(in the rows, 128 means zero)
The rows of X fall into a few groups, which share some directions, and each row is roughly a mix of its group's hidden directions.
X (139 x 10):
[[153 136 130 133 164 139 153 115 136 173]
 [174 120 146 137 126 146 144 130 144  88]
 [161  72 140 115 121 138 123 115 118 124]
 [160  82 107 133 158 125 139 118 144 121]
 [140  81 152  95 132 131 112 145 110 116]
 [ 94 139 102 134 110 141 117  92 150 103]
 [110  94 117 114 151 161 109  94 138 131]
 [110 118 158 143 103 136 178 111 127 121]
 [106 126 138 114  80 111 114 144 102 104]
 [118  79 126 121 153 149 113  99 136 111]
 [154 125 144 103 149 144 131 167 147  99]
 [ 82 170 122 115 131 117 104 141 126 121]
 [116 154 115 144  90 123 117 141 140  84]
 [ 83 164 142 119 140 123 100 128 150 125]
 [146 113 110 145 177 140 113 122 151 104]
 [130 142  99 133  76 121 102 148 132 120]
 [ 97 141 130 125 185 142 133 146 137 137]
 [108 125 128 107  93 104 110 149  95 152]
 [133 139 159 156 132 158 172 126 145 132]
 [120 103 133 138  81 140 142  91 140 114]
 [130 147 105 137 149 147 148 114 176 110]
 [107 170 105 123 128 116  88 131 151 130]
 [132 163 115 149 129 154 174 114 126 141]
 [100 179 114 129 134 128 154 136 154 126]
 [174 102  96 137 148 110 127 117 136 142]
 [101 179 109 146 139 112 144 134 147 126]
 [141 126 152 113  95 120 130 150  80 143]
 [111 153 141 149 123 155 168  97 140 131]
 [132 153 115 139  80 124 142 112  95 112]
 [164 128 139 144 125 159 148 101  95 138]
 [ 94 174 141 124  97 119 141 134 108 128]
 [133 158  93 130 169 122 131 123 160 138]
 [171 125 106 112 130 145 121 147 124  86]
 [140 116 132 127 155 148 139 104 176 104]
 [159 113  98 131 169 121 116 128 153 150]
 [123  97 159 101  98 125 129 145  95 121]
 [104 133 132 119  75 116 125 125  97 149]
 [174  97 115 133 163 132 133 118 110 137]
 [169  92 107 129 141 139 113 147 127 100]
 [156 109 146 121 184 139 129 124 140 141]
 [159  87 131 138 131 133 158 123 100 151]
 [109 178 120 130 123 113 131 159 157 134]
 [139  82 132 129 157 132 131 108 164 115]
 [ 80 140 139 144  99 105 139 139 133 154]
 [ 83 122  97 119 118 135 115 104 148 102]
 [148 157 108 142 135 143 120 152 167 100]
 [112 166 147 130 132 142 149 124 160  92]
 [173  93 118 117 164 121 134 130 138 118]
 [103  87 147 106 109 127 113 115 101 108]
 [136 113 126 124  97 129 120 104  81  99]
 [117 159 138 136 171 128 119 139 155 160]
 [ 97 145 114 133 157 121 129 117 176 147]
 [161 108 149 139  96 146 148 117  97 112]
 [ 99 123 176 156 133 121 139 158 126 121]
 [109 135  98 148  78 110 112 117 126 121]
 [157 126 166 128 171 134 135 130 100 134]
 [135 175 133 140 152 139 162 119 141 150]
 [ 90 127 143 116  76 124 116 128 109 133]
 [143 158 137 135 157 144 150 125 152  88]
 [135 102 144 119  83 111 118 145  93 126]
 [121 133  89 127 161 118 114 112 157 159]
 [116 165 136  99 147 105 152 161 136 132]
 [115 126 158  90 152 131 133 143 102 159]
 [ 75 117 125 112 117 150 113 108 139 106]
 [101 105 136 128 113 143 107 149 155  87]
 [166 140 131 150 148 139 164 105 143 148]
 [104 173 149 131 132 124 138 159 151 146]
 [165  98 148 116 142 123 104 132 100 152]
 [ 83 153 151 132  85 129 136 124 131 127]
 [161  86 112 137 164 135 122 125 149 129]
 [157  94 158 111 115 120 128 148  94 139]
 [129  98 155 111 107 108 119 153  93 146]
 [ 96 174 144 125 132 115 139 164 127 134]
 [115 111 172 138 153 133 150 113 157 148]
 [122 157 111 123 119  77 136 156 140 142]
 [163 141  82 153 116 139 130 121 103 124]
 [142 180 123 156 131 130 157 126 148 131]
 [126 107 127 120 127 126 136  99 105 183]
 [122 176 142 128 110 134 162 126 142  99]
 [142 120 127 146 148 140 174 115 105 161]
 [152  93 141 133 121 141  85 103 114 116]
 [160  97 104 121 163 139 117 130 157 123]
 [114 101 168 116 100 123 122 151 101 145]
 [108 101 150 122  74 127 122 134 107 129]
 [ 83 161 112 141 129 107 148 115 150 125]
 [ 99 135 141 140 175 123 126 129 166 140]
 [125 177 107 139 142 107 134 152 154 139]
 [114 134  82 127 133 102 127 126 172 132]
 [104 127 162  92 159 130 132 143 105 143]
 [170 107 148 143 107 134 155 102 123 111]
 [112 160 159 105  92 124 143 153 118 128]
 [165 106 101 138 172 136 113 119 124 135]
 [144 125 116 107  93 113  90 137  97 113]
 [126  88 159 111 102 134 128 119  92 120]
 [122 120 160  92 153 125 134 146 101 157]
 [139  85 109 120 103 118 114  90 117 115]
 [142 132 114 161  79 106 132 121 129 103]
 [139 106 124 106 147  99  94 133 149  94]
 [168  99 135 139 152 151 148 101 116 135]
 [166 112 109 133 151 146 135  88 146 116]
 [ 98 161  84 128 113 122 111 129 146 113]
 [116 110  93 147 118 140 106 106 149  92]
 [154  71 140 119 137 126 137 138 115 148]
 [110 136  95 163 115 146  98 118 111 151]
 [ 89 172 140 120 116 114 132 159 130 127]
 [140 150 150 132 155 144 137 169 150 154]
 [127 175 150 132 129 122 172 114 134 139]
 [158  96 127 136 166 145 155 110 136 140]
 [136 103 144 143  86 140 144  92 114 113]
 [ 97 170 129 136  99 126 148 133 148 104]
 [160 140 124 150 108 109 165 128  96 114]
 [108 121 153 128 148 146 171 129 145 161]
 [ 99 147 111 125  83 107 126 149 142 108]
 [139 120 150 133 156 158 168 114 125 158]
 [ 89 175 142 131 109 130 138 146 143 121]
 [154  94 117 133 111 117  94 110 121  95]
 [109 134 160 106  93 130  99 156 114 137]
 [107 125 144 124 146 117 140 167 172 145]
 [ 90 115 138 123  91 119 116 117 107  94]
 [100 157 133 127  79 124 145 150 117 135]
 [150 172 123 118 123 123 132 132  79 125]
 [109  93 113 123 108 144 125  89 120  97]
 [165 116 116 130 182 128 133 136 145 137]
 [160 100 164 130 153 135 133 120  96 140]
 [114 153 105 141  81 111 143 142 104 127]
 [151 176 112 150 111 118 145 141 140 150]
 [163 110 114 139 173 147 141 105 135 132]
 [130 158 159 138 148 130 156 166 134 149]
 [106 149 138 112 141 126 137 182 149 142]
 [ 93 158 160 121  88 124 124 133 114 120]
 [ 76 128 143 109 104 129 124 109 101 122]
 [ 78 157 149 108 122 119 129 142 105 122]
 [ 99 145 157 103 133 118 142 134  94 159]
 [164  92 106 152 126 129 131  96 140 142]
 [138 131 120 111 135 109  71 135 129  99]
 [151 147  99 153 147 137 139 113 154 163]
 [157 141  77 129 146 105 107 138 130 125]
 [178  82 130 126 146 130 125 129 132 136]
 [148 131 158 124  89 136 158 140 108 102]]

Here is one row of each group, with its name. Which group are the others in?
[159  91 120 130 168 133 121 108 149 114]	D
[159 136 111 115 148 147 124 140 141 178]	M
[158 140 156 161 137 153 163 125 135 140]	S
[150 151  91 144 157 116 146 107 145 147]	J

[187 125 113 152 147 131 133 119 134 142]	S
[137 119 139 114  92 110  96 149  89 127]	D
[140 140 122 140 181 128 142 103 155 144]	J
[157 130 108 104 136  92 108 158 113 108]	D
[130 111 173 133 109 125 146 116  94 154]	J
[132 142 113 156 141 149 176 100 136 134]	D
[172 132 123 142 161 133 148 126 146 160]	M
[164 102 112 154 128 138 153 100 147 111]	J
[133 114 116 105 148 106 100 144 164  98]	D
[134 110 112 132  80 108  99 137 106 109]	D
[140 121 121 114 178 117 118 142 135 168]	J
[164  88 119 124 104 128 115 105 102 116]	S
